rotation steps, each row followed by its count of steps:
The counts run from 0 to 365.
[1.25,2.52,1.08,0.27,-0.77,0.15,-0.29,-2.77,1.28,-0.22,-0.81,-0.40,-2.37,1.67,-0.64,-1.75,-0.57,0.84,1.74,0.78,-1.00,1.71,-1.15,1.07,0.72,0.25,0.18,-0.09,-1.47,1.45,-1.59,2.82,-2.56,0.49,2.05,0.83,-1.72,-0.67,-0.48,-1.01,-1.84,0.74,0.88,-1.08,1.53,-0.89,0.72]
219
[-1.56,0.52,1.42,1.24,-2.38,0.54,0.02,0.83,0.83,-1.14,-3.17,1.37,0.80,-0.92,-1.92,-0.82,0.71,-1.47,-1.16,0.14,0.50,2.59,1.10,0.18,0.39,-1.07,-1.15,2.54,1.16,-0.83,0.57,-0.96,-0.16,-2.08,-0.45,0.35,0.64,-1.76,1.39,-1.42,0.71,0.13,-0.92,2.14,1.19,0.41,-1.18]
209
[3.17,-0.11,-1.01,1.05,1.16,-0.98,1.14,-0.70,1.57,-1.20,-0.05,0.39,1.70,-1.49,-2.57,0.15,-0.21,-2.10,0.23,-1.86,-0.58,-0.09,-0.11,2.15,-0.52,-0.89,0.83,2.13,-0.18,0.72,-0.28,0.16,0.05,-1.91,0.87,-0.49,0.37,4.17,-1.17,-0.09,0.58,0.11,-0.45,0.79,-0.74,-1.03,-1.66]
40
[2.51,0.92,-2.19,-1.21,-0.61,-0.65,2.95,1.74,0.32,0.95,-1.36,0.37,1.81,1.17,-2.01,1.32,-0.64,-1.06,-1.07,-1.63,0.66,-0.53,-0.84,1.69,0.74,-0.98,1.47,1.43,0.44,2.49,0.02,-0.41,1.13,-2.84,-1.26,0.99,0.66,-0.01,-1.76,0.71,-0.26,-0.67,-0.13,1.42,0.07,-1.98,-0.40]
132
[-2.71,0.00,0.58,0.36,-1.18,1.26,-1.56,0.84,-0.69,-2.04,2.21,-1.51,-1.89,1.69,2.65,-0.85,-1.09,0.24,0.99,-0.19,0.64,-0.68,1.19,-2.39,-0.25,1.47,0.31,-1.86,-0.42,0.49,0.20,-2.17,-0.21,1.38,-0.83,-0.62,0.19,-0.84,2.58,0.49,-1.10,-0.68,0.00,-1.16,-0.49,0.26,2.12]
181
[1.31,-1.71,-0.71,-1.20,-1.39,1.57,-0.20,1.32,-0.03,1.13,1.96,-0.28,0.45,0.08,0.78,1.31,-0.15,-0.21,0.11,-2.34,-1.02,-4.87,1.07,-0.15,-0.28,2.23,0.27,0.09,0.10,0.45,-0.09,-0.86,0.50,0.07,-2.01,-0.96,0.23,-0.85,0.85,-1.86,2.45,-0.53,1.62,0.58,-1.80,-1.89,0.54]
157
[-0.41,-0.69,0.64,1.44,-1.79,0.50,1.35,1.30,1.57,-1.44,0.17,0.10,-2.67,-0.42,0.58,0.72,-0.74,0.84,1.70,-2.29,-0.42,-0.99,-0.82,0.39,0.60,1.95,-0.69,0.48,1.19,1.23,-1.64,-1.17,0.29,1.09,-1.47,-1.54,0.73,1.23,1.12,-2.56,-0.04,-2.20,0.64,0.34,-2.40,0.28,-0.58]
46
[1.75,2.90,0.02,-0.28,0.08,-0.28,0.21,-2.33,0.43,-0.61,-1.53,0.43,-0.67,1.02,-0.24,-1.38,-1.62,1.42,0.95,0.46,-1.78,0.29,-0.51,0.90,0.58,0.79,0.65,0.90,-0.90,2.40,-1.35,2.22,-2.98,0.83,2.76,-0.15,-2.02,1.54,0.00,-0.36,-1.77,0.66,0.84,-1.88,1.65,-0.20,0.10]
218
[0.43,1.42,1.49,1.64,-2.51,0.84,-1.11,-1.27,0.34,-1.51,-0.66,-0.57,-3.57,2.20,-1.55,-1.70,0.41,2.06,0.48,-1.48,1.27,1.32,-1.42,1.63,1.00,-0.28,-0.45,0.94,-0.08,-1.35,-0.64,-1.38,-0.78,1.57,-0.77,1.63,0.04,-1.09,-1.39,0.34,0.11,-0.94,0.09,-0.20,0.01,0.76,-1.05]
31
[1.53,0.76,-0.91,-0.66,0.86,0.63,1.13,0.09,0.91,1.08,1.76,-1.22,1.35,1.43,-0.38,-1.28,0.24,-1.79,0.79,-2.15,-0.20,0.13,-0.78,1.95,-1.81,-1.82,1.01,1.39,1.07,-0.29,-1.13,1.71,2.61,-1.62,-0.74,1.02,1.27,0.58,-2.51,1.52,-0.29,-0.29,0.82,0.37,2.03,-0.38,-1.88]
134
[2.11,0.52,-0.29,-1.04,3.55,-0.06,0.30,-2.13,-0.90,-0.81,2.13,-1.02,-0.85,0.06,1.83,-0.51,-0.85,0.45,-0.14,-2.12,0.95,-2.67,0.80,1.10,0.03,0.62,-0.21,-0.13,-0.13,-0.43,-0.13,0.84,-0.60,2.09,1.19,-0.74,1.06,3.30,-0.26,-0.07,-1.01,-2.12,0.50,-2.18,-0.52,0.01,-0.15]
351
[-1.38,0.75,2.02,1.70,-2.12,0.49,-0.98,-0.48,0.69,-1.43,-1.12,1.31,0.04,-0.34,-1.66,-2.18,1.50,-1.75,-0.61,0.37,1.61,4.08,0.69,0.58,0.09,-2.01,-0.77,1.82,0.66,-1.95,0.52,-1.13,-0.38,-1.39,-0.19,0.45,0.59,-2.05,1.14,-0.48,0.40,0.20,0.65,1.09,1.48,0.44,-0.67]
208
[0.64,1.35,-0.73,1.73,0.72,0.06,0.97,-0.71,2.48,-0.66,-0.42,0.11,0.12,-1.40,-0.54,-2.06,-0.49,-0.87,-0.45,-1.61,-2.33,0.06,0.01,0.56,-1.77,2.47,0.69,2.87,1.57,-0.36,-0.48,0.02,0.71,0.29,1.58,-1.66,0.61,2.71,0.48,-1.67,-0.13,-0.07,0.89,0.17,-1.68,0.40,-3.10]
137
[-0.48,1.37,0.04,1.64,-1.63,1.66,-0.80,-0.73,2.67,0.97,1.63,1.47,0.58,-2.05,-0.03,-0.82,1.72,-0.91,-1.27,-0.91,1.53,0.86,0.39,1.15,-0.73,0.77,0.91,0.78,-2.96,-0.99,-1.24,2.40,0.05,0.79,-1.49,0.84,1.03,1.13,-0.99,0.17,0.93,1.63,0.11,2.31,-0.16,0.81,0.28]
153
[-1.01,0.66,0.89,2.10,-2.24,-0.45,1.95,-0.57,0.01,-1.72,0.42,2.53,-2.31,2.08,0.29,1.04,1.42,-0.47,1.89,1.13,0.93,2.56,-0.67,0.94,0.42,-0.29,1.47,0.78,0.56,-0.72,0.58,0.39,0.75,0.51,-0.16,0.71,0.69,-2.16,0.00,-1.86,-1.02,-1.79,-0.15,0.19,-0.32,0.90,1.20]
318
[0.26,-1.39,1.01,-0.82,1.02,1.23,0.55,0.55,-1.72,0.31,-0.93,-0.81,0.33,1.25,-0.13,-0.38,0.47,0.08,2.34,0.20,-2.51,-1.02,0.63,1.64,-1.81,-1.42,-0.17,1.93,2.46,-1.92,0.17,2.72,2.14,-0.10,1.20,-0.37,0.73,-0.55,-0.48,-1.77,-0.62,-1.58,1.07,-1.22,2.33,0.78,-2.06]
214
[-0.36,-1.48,-0.20,-1.28,-0.57,1.03,-0.18,1.44,-2.51,3.84,-0.98,3.09,1.98,-0.51,0.52,1.46,-0.73,0.35,-1.54,1.30,1.62,-0.81,1.60,-0.10,0.11,0.00,-1.22,-0.86,-0.80,-1.16,-0.26,1.55,1.42,-0.29,-2.80,0.73,0.18,-0.01,-0.21,0.27,1.31,1.89,1.32,0.11,-2.30,-0.20,0.83]
171
[2.31,-1.02,0.86,-0.23,-1.01,-0.01,2.18,-0.53,-1.66,0.99,-0.84,1.23,-1.75,2.23,-0.88,3.17,0.19,1.97,1.98,-1.65,0.25,-1.55,-1.16,1.53,0.34,-0.28,-0.42,0.55,0.47,-1.36,-0.71,0.49,0.39,2.01,-0.34,1.65,-1.01,0.33,-2.17,0.20,0.41,-0.85,-1.70,-0.66,-1.81,-0.15,-1.22]
335
[1.34,-1.44,0.53,-0.25,-0.06,-0.12,0.07,0.52,-1.89,1.48,-2.64,-1.18,0.13,1.48,0.04,-0.43,-0.30,-0.18,1.13,1.40,-0.56,2.23,-0.86,-0.97,-0.62,-1.47,0.05,-0.17,1.95,-0.43,0.33,-0.39,0.43,2.47,2.96,1.96,-2.19,-0.45,0.30,0.27,-1.62,0.78,-0.63,-3.03,-0.74,-0.88,-1.25]
202
[1.61,-2.09,-1.03,-0.92,2.90,-0.31,-0.78,-0.13,-1.64,-1.21,1.72,-1.52,3.46,-1.33,0.64,0.59,0.27,-1.00,-1.01,0.75,-0.29,-1.90,2.99,0.33,-0.69,-0.70,1.90,-0.26,-1.70,-0.81,2.22,0.81,-0.22,-1.35,0.26,-0.21,1.53,1.51,-0.63,0.23,0.19,-0.95,0.02,-0.08,-0.05,-0.96,1.39]
174
[-0.34,-0.98,-1.23,0.20,1.89,0.25,-0.27,1.36,-0.02,-1.94,2.27,-1.30,2.06,-2.01,2.21,-0.75,-0.93,-1.15,0.81,-0.91,-1.18,-1.32,1.43,-0.98,-1.68,0.32,1.05,-0.21,-0.35,0.14,-0.48,-0.01,0.77,0.11,0.51,-1.11,0.36,4.96,0.10,1.99,-0.76,0.65,-0.80,-0.19,-0.09,0.83,-0.01]
271
[1.51,-0.41,-0.55,-0.42,3.39,-0.95,-0.29,-2.69,0.55,-0.26,0.47,-1.83,-0.39,-0.39,2.43,0.64,-1.13,-1.01,-1.80,0.06,0.37,-0.47,-0.18,-0.88,-0.46,1.21,-0.35,-0.92,-0.08,0.64,1.13,-1.42,-2.26,2.00,1.60,-0.24,0.32,1.47,1.25,0.09,-2.34,-0.96,-0.66,-0.73,-2.37,-2.40,-0.81]
162
[0.64,-0.36,0.34,-0.03,0.70,-0.85,2.40,0.02,-1.63,-0.98,-2.86,2.01,-0.89,1.79,0.13,2.39,-1.67,0.18,1.29,1.94,0.40,1.37,0.05,-0.32,-0.27,-0.67,0.35,-0.46,0.33,0.82,1.16,0.79,-0.13,0.08,2.52,1.12,-1.98,1.90,0.47,0.31,-3.08,0.15,-2.54,-1.30,-0.21,0.30,-0.32]
106
[1.91,-0.37,-0.43,2.81,-0.92,-0.60,-1.77,-2.11,1.72,0.69,0.65,1.02,0.05,0.12,-1.88,-1.93,-0.63,-0.75,0.09,0.27,1.35,1.91,-0.87,2.10,0.78,0.40,0.24,0.14,0.04,-0.33,-1.16,-0.93,0.42,-1.40,-2.28,1.12,-0.60,1.28,-1.25,1.50,1.13,1.55,2.88,0.38,-2.91,-0.04,-0.08]
341
[0.65,-1.39,1.64,0.25,0.59,0.74,0.23,-0.21,-0.77,-0.08,-1.96,1.36,0.21,1.86,-2.05,0.59,-0.44,-1.04,1.56,-0.10,-0.31,-0.21,1.98,1.44,-0.11,-1.30,-1.52,1.72,1.99,-1.12,0.62,0.80,1.23,-3.82,-1.44,-1.03,0.34,-1.18,1.42,-2.33,0.47,-0.30,1.73,0.58,0.70,-0.61,-1.50]
117
[0.25,-2.29,0.44,-1.20,1.13,1.15,-1.02,0.30,-1.36,1.47,0.58,0.81,2.42,-1.32,2.39,0.49,0.45,-0.32,1.02,0.73,-2.20,-2.11,1.71,-0.09,-1.72,-0.03,0.22,-0.56,0.39,-1.01,-1.17,2.85,0.24,0.94,0.83,0.12,-0.34,2.98,-1.48,1.77,0.24,1.79,-0.35,-0.67,0.27,1.06,-0.39]
80
[-0.01,-1.51,0.52,1.55,-0.95,0.49,-2.68,-1.18,2.04,0.19,0.13,-0.42,-2.29,-0.42,1.86,-0.15,-0.38,0.70,-0.23,0.18,1.78,0.66,-2.28,-0.13,1.21,1.02,-0.35,-2.54,-0.01,0.36,-1.53,0.06,-1.65,0.77,-1.94,1.40,-0.26,1.22,-1.12,2.49,-1.71,0.67,-0.40,1.72,-1.16,0.48,0.93]
165
[-0.92,1.87,-1.41,-0.40,-1.33,2.38,0.43,1.71,1.28,-0.64,1.78,1.65,0.87,-0.53,1.24,0.34,-1.41,-0.44,-0.53,-0.69,0.18,-2.16,1.98,0.30,-0.49,2.25,-0.20,-0.03,-2.49,1.82,-0.79,0.62,0.16,-1.17,-2.60,-0.82,1.06,0.98,0.80,-1.16,0.58,1.28,2.41,1.68,-0.74,-0.51,0.05]
60
[2.40,-0.48,0.94,0.19,1.97,0.36,-2.18,-2.85,0.62,0.75,-0.06,-0.80,-1.61,-1.40,0.21,-1.09,-0.97,1.69,-0.90,-0.50,1.54,-0.25,-0.63,0.89,0.18,0.79,-1.73,-0.95,-1.18,-1.33,-0.26,0.21,-1.92,2.48,1.35,0.54,-0.58,1.92,-0.20,-0.44,-0.70,0.76,0.45,-1.36,-2.63,-1.30,-1.77]
353
[-1.54,-0.55,0.85,1.27,-2.29,2.08,-2.10,2.25,0.47,-2.59,-1.76,-0.13,1.60,-3.23,-1.12,-0.91,0.17,0.01,-1.29,0.99,-0.97,0.62,1.48,-0.34,-1.01,0.40,0.21,1.11,-0.33,-1.20,1.04,-0.49,-0.97,-0.03,0.94,0.30,0.78,1.48,0.82,0.06,0.24,1.41,-0.86,2.00,0.65,1.50,-1.56]
288
[-2.01,-0.42,0.46,-0.73,-1.68,0.05,1.11,1.20,-2.53,-0.86,0.47,-0.38,-0.16,1.22,2.26,1.17,1.15,-1.54,-1.00,-0.27,1.44,1.19,0.96,-2.40,-0.09,-0.58,0.33,-0.54,0.32,-0.65,1.43,-2.51,-0.24,1.30,-0.07,0.99,0.35,-2.02,1.70,0.59,-1.11,-1.24,-3.60,-0.24,0.23,-0.60,1.83]
89
[2.68,0.86,-1.78,-1.20,0.12,0.38,2.10,0.84,0.60,1.40,0.09,-0.75,1.94,1.74,-0.45,0.17,-0.36,-1.45,0.17,-2.39,0.05,-0.54,-0.96,2.02,-0.42,-1.30,1.16,1.71,0.79,1.83,-0.75,1.23,1.61,-2.96,-1.64,0.65,0.57,0.10,-2.00,2.05,-0.27,-0.42,0.02,1.18,1.85,-1.07,-0.12]
133
[-0.42,2.19,-0.24,0.90,-1.42,-0.44,0.34,-0.83,1.05,-1.88,-1.32,-1.95,-0.78,2.27,-0.53,-1.18,-0.77,0.79,0.90,-0.17,-3.87,0.69,-0.55,-0.83,-0.57,2.57,0.94,1.66,0.96,1.38,-0.78,-1.53,-1.45,1.58,1.51,-0.09,-1.38,-0.65,1.11,-0.13,-1.27,0.62,-0.48,-0.26,-0.51,-1.42,-0.58]
314
[-1.25,1.34,0.03,-1.03,-3.53,2.50,-0.49,3.60,-0.39,-0.84,-0.58,0.56,0.98,-1.39,0.98,-0.52,-0.35,0.71,-0.07,-0.77,-1.43,-1.23,2.09,-1.75,-0.28,1.36,0.95,0.31,-1.54,1.71,-0.46,0.48,-0.42,-0.41,0.20,-0.87,-0.62,-0.03,1.55,-1.16,0.70,1.21,-0.85,0.51,2.34,0.97,1.57]
290
[0.12,0.53,1.08,1.21,-0.54,-0.43,-0.51,-2.34,3.15,0.51,0.54,-1.46,-0.48,-1.76,-0.95,-2.22,1.91,-0.84,0.40,-2.10,-2.19,0.99,-0.66,-0.08,-1.11,0.72,0.28,1.64,-0.77,-1.46,-0.43,2.48,-0.86,0.72,1.57,-0.75,0.29,1.35,-0.03,-2.84,0.62,-0.53,-0.90,1.40,0.50,0.00,0.39]
233
[-0.66,0.56,-1.51,-0.24,1.10,-0.99,-0.63,-0.59,0.64,0.51,0.82,-2.70,-1.11,-0.39,2.09,-1.55,-1.44,1.14,-1.01,-0.69,0.51,0.92,-1.42,-1.67,0.24,2.42,0.51,-1.56,-0.65,-0.22,-0.32,-0.08,-0.03,2.76,0.27,-0.06,0.40,2.34,-0.39,0.40,-2.86,-1.47,-0.71,-0.62,-2.31,-0.24,2.23]
259
